Here are some points, each followed by its number:
[ 0.  -0.2 -2.6  0.7 -1.8  0.4 -0.5 -1.8  0.9  1.6  1.4 -1.  -2.   1. ] 0
[-0.8  0.9 -1.4 -0.2  0.9  0.7 -0.2  0.   0.4 -0.2  1.1 -1.  -0.7  1. ] 1
[-1.5 -0.2 -1.3  0.1  0.6  1.8  1.9 -0.9 -1.5 -1.5 -0.9  0.1 -0.9  0.4] 2
[ 0.3 -0.2 -1.8  1.  -0.9 -0.2  0.1  0.8 -1.9 -0.2 -0.4  0.4  1.6  1.1] 3
[ 1.2 -0.1 -0.8  1.9 -1.9 -0.4  0.5  0.1 -0.8  0.   0.5  2.3  1.3  0.9] 4
[-1.   0.6  0.8  1.5 -1.2  0.9  0.8  0.8 -0.8  0.1  0.5  1.5  1.6 -0.1] 5
[-0.9  0.3  0.  -0.2 -1.   0.  -0.6  0.7 -1.   0.   0.7 -0.6 -0.2  0.2] 6
[ 2.   0.8  2.2 -2.1  0.2 -1.6 -1.3 -0.4  0.5  0.   0.8 -0.3 -0.3  0.8] 7
[-0.2 -0.1  0.6 -0.7  2.3 -2.   0.2 -1.6  2.5 -0.2  0.9 -0.6 -1.2 -1. ] 8
[ 0.8 -2.  -1.   0.2  0.8 -0.6 -0.2  1.3 -0.8 -1.  -1.   1.1  0.  -0.4] 9
[ 0.  -1.1  1.8  0.9 -1.   0.   0.7  1.5 -1.5  1.3  0.  -1.3  1.6 -0.7] 10
[ 0.5 -0.6 -0.1  0.   0.3  1.6  0.6  1.2 -1.  -1.1 -1.8  0.2 -0.2 -0.9] 11
[-0.1  0.6  0.2 -0.8  0.3  0.1 -1.3 -0.5 -0.3  0.2 -0.7  0.3  0.8  1.2] 12
Which point above is nearest to each new point? Its number follows each.
[ 0.  -0.5  1.6  0.1 -1.1 -1.7 -0.3  0.2  0.1  0.4 -0.1 -0.4 -0.7  0.5] : 6
[ 1.1 -0.1 -0.7  0.7 -2.8  0.3 -1.4  0.8  0.9  1.4 -0.7 -0.1 -2.1  0.5] : 0
[-0.5 -0.8 -1.5 -1.1  1.5 -0.5  1.5 -0.4  1.4 -0.3 -1.1 -0.8  0.2 -2.8] : 8
[-0.6 -0.5  0.7  0.2  0.7  0.  -0.2 -0.4 -0.9  0.2  0.7  0.1 -0.3 -0.5] : 6
[-0.4 -1.  -0.4 -0.3  1.  -1.3  1.2 -0.5 -0.9 -1.7  0.   0.3  0.2  0.8] : 9
[ 0.6  0.5 -0.6  1.3 -0.5 -0.4 -0.8  1.1  1.  -0.3 -0.2  1.5  1.7 -0.3] : 4
[-0.2  0.4  1.2 -1.7  0.9 -0.6  0.8  1.1  0.5  1.1 -0.4 -0.9 -0.6 -1.5] : 6
[ 1.4 -0.9  0.1  0.  -1.1 -0.7  0.8 -1.7  0.6  1.2  0.2 -0.5 -1.5 -0.3] : 0
[ 1.4  0.6  0.9  0.7 -2.   1.6 -0.1 -0.1  1.9  2.4 -0.5  0.7 -0.3  1. ] : 12
[ 1.4  1.4  0.9 -0.7 -0.8  0.  -1.2  1.1 -0.8 -0.6  0.  -0.1 -0.8  0.1] : 6
[ 0.9 -0.4  1.5 -0.8 -1.  -0.1 -1.3 -1.4  0.4  0.7  1.3  0.4  1.1  0.8] : 12
[-0.6  0.1  0.3  0.2  0.5 -0.2  0.7 -0.8 -1.3 -0.7 -0.8 -0.1  0.9 -1.2] : 11
[-0.1  0.3  0.7  0.3 -0.2 -0.6 -0.3  0.4  0.4  2.  -1.5 -0.4  0.6  0.5] : 12
[-0.5  1.1  1.1 -1.2  1.5 -2.  -1.5 -0.1  2.2 -0.5  2.4  1.2  0.  -0.1] : 8
[-0.7 -0.4 -0.4  0.9 -1.1  0.7 -0.2  0.8 -1.5  0.4 -0.8  1.5  0.2 -0.4] : 5
[ 0.6 -0.6  0.1 -0.8  1.3  1.2 -0.7  1.  -0.2 -1.5  0.4 -0.2 -1.   1.2] : 1
[ 0.6  2.1  0.3  0.5 -0.7  0.  -0.5  2.7  0.4  1.   0.9 -1.   0.1  0.2] : 6
[ 2.5 -0.1 -0.1 -0.2 -1.8  0.4 -0.7  0.   0.7  1.6 -0.4 -0.2  0.4  0.5] : 12
